Each named move below is a turn or a mirror, shown by a few rows before and after it. Which moves, in which order, take the first row of each later pair to the second? The first pair is answered.
move X:
[ -6 -24 -12  10  36   5  13  -9 -16] => [-21   8 -20  14  13  19  32   8  -7]
[ -9 -19  17 -20 -19   0 -20  -3  -1] => [-17  -3  13 -19 -31   7 -10   5   4]
[  5 -18  21   9 -14   6  14  26 -34] => [  5 -17  21   9 -16   6  15  26 -33]
[ 13  13  12   4 -16  -4  -7  13  -4] => [ 18   1  14   4  -8  -8 -14   8  -7]
move F:
[-27   0 -24 -38  28  15  12 -16  13] => [-12  -1 -32 -24  44  13  20  -4  11]
[  0  19 -34   5  25   2  16   4  12] => [  0  33 -28   2   9   1   8   0  23]
[-40 -11 -13 -11  15 -13  -3 -21   7] => [-27 -17 -23   3  33 -14   7  -9   1]
[-19  14  -8  20   4  -9  12 -13   9] => [-22  12  -6  16   2  -8  11 -15   8]
move G:
[-16 -20  15  -8   3   2  20  26 -21] => [-34 -19  -2 -17  24  -4   6  -5  -2]
[ 23  -6  10  17   6 -11   5   8 -20] => [ 12 -13  10 -28   7   0  -4  -4 -18]
[-13   9  -9   6   9 -10 -32 -12  14] => [  8  10  10  26 -12  -7 -16  22  -6]
[-11 -12 -14 -48   5   6   5   2  22] => [ -3   2 -28  27  20 -19  10   0  33]
Pairs:
Between the rows of a pair lie two moves.
[ 12  22  13  44 -18 -22 -28  -9  24] => [ -7  10  11 -27 -14  -4 -43 -31  30] => G, G
[-19   9   9 -18 -15   7  -4 -12  18] => [ -1  -2   9  30   0 -16  -7 -14  14] => X, G
[-15 -21   4  -2  11 -11   4 -21  -2] => [-15  10 -10  14   3   1  27   4   7] => F, X
[-12  -7  -9  18   9   1   5  -2  -2] => [  1  -4   4   0  -8  13   9  16 -10] => F, G
[  1  23 -12  31 -14 -19 -10  -3   1] => [  0   8  -3  22 -13 -25 -25 -18  -2] => X, F
[ 47   1 -12  -1   8   7  -3   6  27] => [ 36   6  -1 -23 -12  12 -10  -1  30] => G, F
[-29 -12  -8  20   9  -9   7 -22  -6] => [-28 -20   6 -20  -6   7   9 -11 -19] => G, G
[ 10  19 -11  28   2 -13 -13  -6  24] => [  8  18  16  17 -34  -5  -8   7   7] => F, G
[ 10  14   5 -31 -18  11 -12   1  16] => [ 17   7  -6  13   9 -14 -22 -17  22] => X, G
[ -2   3 -22   7  24   1  10   1   8] => [ -2  -2 -11 -24  13  14  11   9  -1] => G, G
[ -2 -14 -23 -13  24   7 -11  -8  23] => [  7   0 -23  -6  18   6 -13  -4  32] => F, F
[  8  -8   0 -18   2  20  16  22 -27] => [-20  10 -27 -16  19  16   9  -7   2] => G, X
[  6  14  -2  34  -1 -16 -10 -12  15] => [ -6   4   2 -31  -5   3 -18 -22  14] => G, G
[ 14   2 -22   9  16  -6  -3  -9  21] => [ 14  -6  -8 -33  -1  11  -1   2  11] => G, G
[ 3 -3 -8 10 17  1  3 -4  4] => [ 1 11 -1  7  0  1 -4 -9 15] => F, F
[ -5  10  24  10 -43  -3   8  15 -13] => [ -8 -24  30  -2 -24 -11  -1  -1 -30] => F, X
[-16  13 -18  14   3  20  17   6  -1] => [ 11 -22   1  16  14   8   5   7 -22] => X, G
[ 10 -32  14  -5   3  -5 -11  -4 -20] => [ 18 -24  -1  14  20 -12 -14  -9  -7] => G, F
[ -7 -21  11 -13  -8  -4   1   4 -13] => [ -5 -17  -9   9  19 -15  -2  -7   0] => G, F
[ 13  31   8  -2 -34  14  14  36  -4] => [-34  25 -16 -25  -8   3 -12 -26  22] => F, G
[15 12 -6 28 -7 -1  0 12  4] => [ 14  -7   9  13  -8 -11 -23 -12   2] => F, X
[  2 -28   6  -8  27  -9  -4   0 -21] => [ 7 22 -8 13  6  4 18 30  0] => F, X
[ 27   0  17  30  12 -22 -32 -14  22] => [ 27 -12  45 -10 -22  -3 -24   6  -4] => G, F
[ 23 -19  22 -32   0  16 -25   1 -26] => [ 34  -6  14  40   7  -7 -15   8 -22] => G, G
[  3 -15  20  -5   8  -5 -13  -7  -9] => [-21  17   3  -9  -4   8  -1  -7  10] => X, G
[ 18  24   2 -18 -19   6  -4   2  18] => [ 21   8  -3  -8   5  -9 -20 -20  21] => G, X
[38 29  0 32 -1  0  2 30 10] => [  8  25 -25  -9  29  -1 -22 -18  38] => G, G
[-11  -9   3 -14  -6  -5 -17 -16   0] => [-23  -8  -5 -14  -3   3  -1  -7  -7] => X, F
[-10  -4   6  -6  -9   4   0   0  -4] => [-2 -9 -1  3  5  3  6  8 -8] => F, F
[ 17 -17  25  17 -12 -14 -20 -10 -18] => [  6 -17  14  12   1 -17 -29 -30  -5] => G, G
[ -8  -6  -7  21   8 -10   3  -1  -6] => [ -7   9  -3  22  -6 -10  -3  -3   4] => F, F
[ 20 -10  21  -5  -3  -7 -28 -17   2] => [  4  29   9  13 -26   6  -5   1  15] => G, X
[-32   1  10   9 -19 -11   6 -21 -11] => [-22 -12  17  10 -15 -15   2 -20 -19] => G, X
[ -6   0 -14  -6  21  -1   7   0   4] => [10  8 -6  3  7  1 13 19  0] => F, G
[ -2 -12   1  12  17 -11 -22 -27  24] => [ 18   0  21  32 -16   0   3  18   2] => G, X
[-15  -6  16   4 -20   1   8  10 -28] => [  0 -16  13  13  -2  -5   6  13 -32] => X, F
[-21 -10   1  12   0  -5  -3 -11   4] => [-22  -9  -3  14   3  -2   4  -6   2] => X, F
[ 23   9  18 -30 -17   8 -19   7  13] => [ 10 -24  15 -40   5  10  -8   3 -10] => F, F
[-27  -2  -5 -17 -20   7   3 -10 -11] => [-22  -9 -13  16   1 -13  -5 -23  -6] => G, X
[ 11  21 -13   2   3  -5  -6   4   7] => [24  9 -1 -1  1 -5 -7 12 -5] => X, G
[ -6  -4   8  -1 -11  -4   4   9 -12] => [-11   0  -1  15   0 -13   0  -1  -1] => G, G
[  1  -1  -7  20  21  -9  -7 -10  -5] => [  0  15   0  18   2  -9 -15 -14   7] => F, F
[ -3 -30   2 -20  -2  15 -13 -12  -7] => [  4 -14 -12  30  10  -2 -14 -16   9] => G, F
[-18   8  15  -6 -17   4  -1  -3   2] => [-15  11  14  14 -16  -2   3   1   2] => G, G
[ 5 -7 -6  5  1  1 12  4  0] => [ 9 -5 -7 -3  2  3 10  5  2] => G, F
[ 17  14  23 -14 -35  11   1  14   9] => [  6 -17  29 -30 -23   7  -6  -3  -7] => F, X
[ -4   9 -21 -27 -23  -7   6  -5   1] => [ -4 -12 -22 -30  -7 -10   5  -9 -11] => F, X
[-10  -8 -13   7  -6 -12  -4  -6   5] => [ -4  -5  -5   7 -19  -6   4  10  -3] => X, G
[-42   1 -29  14   8 -16   2 -34  -2] => [-11  10   1  37 -33  -9  22  15 -26] => G, F
[ -6 -17  21  -3  -8  -1  10  15 -29] => [-31 -13   0 -22  10  -2  -3 -16  -6] => X, G
[ 32  -9  -6 -28   0  10   0   8 -12] => [ 33   6  -9 -24 -10  13   4  15  -5] => F, X
[  7  17   6   3 -25  -5 -14  -6  20] => [ 20   1  14   5 -19 -12 -20  -7  10] => X, G
[ 27  -6  -4   6  14 -19  17  23 -10] => [ 20  25   0   5 -17 -13  14  25   8] => X, F
[  3 -14  18  -3 -14  -6 -12  -3  -7] => [ 11 -21  11   5   1  -7  -4   5 -12] => F, F
[-15 -12  -3   8  11  -7   7  -1  -6] => [-6  0 -7 18 10 -7 10  6 -1] => F, X
[ 15  -1  10   0  -9   4 -10  -7  25] => [  5  -7  15  -7 -14   4 -11 -12  19] => G, F
[-25 -13  30   4 -13   0  -4 -17 -15] => [-35   4  21  14 -17   1   3 -17  -5] => G, X
[ 22   0   9  -6  -1  -8 -21  -9   4] => [ 17  -2   7   7   2 -14 -21 -13   3] => F, G
[-11 -26  10  -2 -12  -3  26  -6 -31] => [-32 -17  -7 -12  -2  -1  20 -27 -13] => X, G
[ -7  -7   7 -13  -2 -20 -16 -22   9] => [-25  18  -7  -8 -13  -2  13   0  11] => F, X
[ 10  11 -11  -2  11  -9   3  12  15] => [ 20  -2  -1 -10  11  -9  -1  15   6] => G, X
[ -2   5 -22  14  13  -3  14   6   7] => [ 14 -10  -3   1   3   2  15  22 -12] => X, G
[ 21 -21  -6  -8  14   5 -12  -3  16] => [ -3   8  -8 -14 -15  21   4   6  24] => X, F
[ 12  13  -7  51  -3 -17   5  16  -1] => [ -3  15  20 -23 -47   7  -9  11  -3] => F, G
[-19  -8   1 -39  -6   9 -15 -18   8] => [-17   9  -7  31  -3 -15 -13 -23  19] => G, F
[-11   7 -21 -30   3   6  -7  14  22] => [  7  -7 -20  13  24 -19 -15   6  17] => G, X
[-11  -9   7   5 -12   8   2   1  -8] => [-1 -9  2 13 -1  7  6  9 -9] => F, F
[ 54  11  15  12 -26 -23 -14   0   0] => [ 26  28   7 -37 -39   1 -10  -4  12] => G, X
[-28  15  -6  -9  -8   5   7  -6  12] => [-24 -15  -5 -13  15  -1   2 -15  -3] => F, X
[  5  -8   1 -22   7   6   0   7 -10] => [  5   6 -13   6  19  -7  -6  -5   8] => G, F
[ 33 -27  -2 -12   5 -21 -19   1   1] => [ 36 -17  -3  -2   1 -25 -22  -2   9] => G, F
[-16  -4  -5  21  -2 -17  -2 -11  -7] => [ -6 -11  12   4 -16  -8   3   7 -22] => G, X
[-24  16 -23  26  -5  13  22  -7  -1] => [-29  16 -20  20 -11  14  19 -11   0] => F, F
[ -7 -19  -8   5  25  -6   1 -14  -5] => [ -1  15 -16  21  12   2  14   4  11] => F, X
[ 34  -5  31 -14   0  -6 -23   2  23] => [ 18 -25  33 -29   5  -5 -20  -7   9] => F, F
[14 -9  9  1 -7 19  0  6 -2] => [-4  3 -4 -6 -2 22 -1 -6 13] => G, X
[ 15   1  -5 -45  -4  18 -10   7  17] => [ 16 -14 -11 -44  13  18  -2  11   5] => F, F
[-13 -17   9 -40 -15   8  -5  -9 -13] => [-29  15 -21  23  -2 -10   2 -21  15] => G, X
[  3 -20   1 -11  17  17  19  18 -22] => [  2 -14 -10  22  30   3  18  10 -12] => G, G
[ 32  -5  18 -36  -8   9   0  24 -22] => [ 10   0 -21 -22  41  -9 -20 -25  13] => G, F
[  4 -25  20  12  -7 -12  -7  -3 -17] => [-26   1   6 -22 -18   8  -2  -9   2] => X, G
[ -7  10  13 -28 -37  -8 -24 -18  18] => [-18 -11  -8  35   3 -32 -11 -29   6] => F, G
[ -2  22  -3 -14 -16   3  -1   5   5] => [  2  26  -5   6 -15  -3   1   8   6] => G, G
[ -2 -21 -14  -5  15  -1  15  12 -45] => [ 31  28 -14  21  -9  -5   5  25  -7] => F, F
[-14   2  -4 -36   0  10 -10  -3  17] => [ -2   7 -12  31  14 -14  -7  -3  21] => X, G
[ 5 11 22 -9 -2  2  6 15 -7] => [ -2   1  13 -14  20  -8  -9 -11   4] => X, G
[-13 -44  10   6  21 -10  -3 -22 -16] => [-11  18 -11  34  -2  11  34  22   5] => F, X
[ 3  3 -2  4 -7 -1  0 -2 14] => [11 -6  5  3 -7 -2 -1  1  6] => X, G
[-15  -7   0  13   7  -9  -9 -24   7] => [-22  12  -9  17  -2   0   7  -9  11] => F, X
[ -5 -10   9  -8  -3  -2  -6   2  -6] => [-11  -6   5  -7  -3   2   2   9  -8] => X, F
[ -5  -2   9 -18 -10  12   8  11 -13] => [-13  -1 -16  -2  20  -1   1 -12   3] => G, F
[-26 -18  13  23  -6 -32 -28 -40   0] => [ -7 -29  -1  40  24 -34 -14 -25 -10] => F, F
[-13  -9 -37   3  13  -2  -8 -26   7] => [-11   7 -43  11   7   2   2 -14  13] => F, X
[ -6  13 -10 -35   8   9   2 -14  21] => [ 17   4  -9  27  25 -17   0 -13  16] => G, X
[  1  24   5  18 -27   4  17  13   6] => [-21  -3  -1 -34  -9  16  13  -4  -4] => G, F
[ 23   6  -7 -27  11  15   4   5   2] => [ 20  12  -4 -31   1  15   0   1   6] => F, F
[  8  -2  -1 -26   0  -7 -34 -30  17] => [ 22  -7  -3  41  11 -25 -14 -10   0] => F, G
[ 12  22  -5  -6 -12  16  15  21   9] => [-12  23 -16 -10  -3   8   1 -11  24] => F, G
[-38   9 -10  37  -1  15  22 -13  -8] => [ -9 -41  18   6   8  11   4 -13 -38] => G, X
[ -2   8  -3  11  -8 -13 -24 -17  15] => [ 16   0  14  15 -20 -11 -18   4  -3] => G, X
[-31   8  27  19 -39  -5  26  16 -20] => [-23 -40  32 -10   1 -22 -11 -24 -25] => X, G
[ 17   5   6  12  17   9 -11  -4  19] => [17 13 13  0  0 21 -1 12 13] => X, G
[ -2  -7  40  22 -45 -13  -1   4 -14] => [-23  -3  11  33 -14 -28 -19 -37  13] => G, G
[ 13  -8 -29  -2  25   9  10  18  14] => [ 13 -10 -25 -15  20  14  11  22   9] => G, G
[ -6   9  -4 -12  -5  15  16  11  16] => [ 13 -18   0  13  19  -8   1  -3   8] => X, G
[-12   1  -6  13   0   4  22  15  -7] => [-11  15  -2  13 -14   4  15  12   4] => F, F
[-10   3  -8  42  -1  -8 -21 -29  12] => [ 19 -18  28  19 -29   5 -12   8 -24] => G, X
[ -6  -1 -18   6  14  12  14   7 -16] => [  3   8 -12 -12   2  20  11  13 -11] => F, G
[  2  -8  -6  29  13 -18 -15 -16   4] => [ 18  -7  22   8 -23  -2  -5  16 -15] => F, G
[ 23 -12  -4   2  22  -6  -1   1 -11] => [ 9 18 -9 -5 -4 12 18 19 -4] => G, X
[ 6  2 -2  0 -5  0  6 11 -1] => [ -2   3   3  -7 -12   1   2   6   0] => F, F
[ 24  17 -11 -35   7  16  -4   1  22] => [ 10  32 -10  -7  -6   2 -13 -16  37] => G, F
[-30   6 -15 -12  13  14  18  -5   4] => [-14   6  -1  -7  -5  20  30  20 -11] => G, G
[  4 -18 -12 -15  30  12   1  -1  -8] => [ -2  11 -20  17  16  13  19  16  -1] => G, X
[ 26  -1 -14 -14  26  13  -3   0  12] => [ 20  14  -5 -21   3  14 -13  -8  24] => F, F
[  2  -6  -5 -22   6   2   2   3   1] => [ -3   5 -16   3  13  -5   4  -1  10] => X, G
[ 24   7   9  22 -10  -3   3  19  -3] => [  8 -12   3 -35   4  11  -4   3  -7] => G, F
[ -1  -3 -15  -2   2   3  20  10  16] => [ -4   3 -11  -7  -9   4  15   5  22] => F, F
[-17 -26  -6  -7  25   8   5  -9 -12] => [-28   4 -15  13   9  15  24   5  -3] => X, G
[-19  15   9 -13 -21  17  20  14   2] => [ -8 -31  15 -20  12   3   3  -3 -17] => F, X
[  6  -3  10   6  -7   3  12  10 -16] => [ 14  -1  10   9  -6  -1   9  11 -12] => X, F
[-12 -13  -2  13   6 -10  -4 -14  -3] => [-13   7  -9  22  -2  -4   8   0   4] => F, X
[-21  -4  10 -23 -12  10   8  -7  -8] => [-17 -11   0 -14   5  13  21   4 -16] => F, X
[ 19  -1   6 -12  -5   6   4  16  -2] => [ 13   0   9 -18 -10   7   0  11  -2] => F, F
[ 11 -15 -13  44  28 -22   1 -11   2] => [  3  17   3  34 -16 -21 -19 -26  27] => F, F
[  5  15 -25  -9   6  16   3   4   7] => [  3  23 -18  -1 -10  14   0   3  10] => G, F
[  5  -4  20  35 -12 -13   3  -2 -12] => [ -8  -1  25 -21 -27  10   4   0 -13] => G, X
[ -7  17  18  -4 -23 -17 -39 -39  24] => [  8  13  39 -15 -48  -4 -27  -9   3] => G, G
[ -3 -17  -7 -21  23   4 -11 -17  -9] => [ 15   9  -5  34   8 -10  -8  -4   3] => G, F
[  0   7 -19  15  19   6   7  25 -10] => [-12   4 -26  -8  28   9  -2   7  -1] => G, G
[-31  -1 -12  55  -1  -4   2 -11  -5] => [-12 -17  14  12 -24  22  17  29 -36] => G, F
[ -2  15   1 -26  -5   4  -3  -6   7] => [  6   9  -5  10  13 -14  -9 -16  10] => G, X
[-19  -4 -22  19  27  -9  18   3  -1] => [  4   7   3  -7 -11  10  24  35 -11] => F, G
[ 23  12   8  -3 -18   8  19  19   1] => [ 22 -16   3 -21  15  -5  -8 -17   6] => X, G
[ 11  30 -12   3   9   8   7  16  14] => [ 26  -5   0 -17  26   0 -12   2   0] => G, X
[ 15  -4   0   4  34  -3 -12 -19  -4] => [ 35   5  17   7   9   4  -4   8 -12] => F, G
[-11  34 -14 -17 -16  13  20  -1  25] => [ 27 -20  -6 -13  32 -15 -10 -23   9] => X, F
[-13   3 -17   2 -11  -3  -4 -23  14] => [  8  -1  -2  27 -22  -7   5   0  -4] => X, G
[ 10   5  18 -12 -15  -3 -15  -6   7] => [ -2  -4   6  10   6 -15 -15 -22   8] => F, G
[ -5   2  25   0 -14 -11 -16 -15  -4] => [-13  13  19   1 -17  -7 -13 -15   3] => X, G
[ -5  -1  -1 -47   5   9 -12  -7  22] => [ -9 -12  -7 -47  18  11  -1  -2  11] => X, F
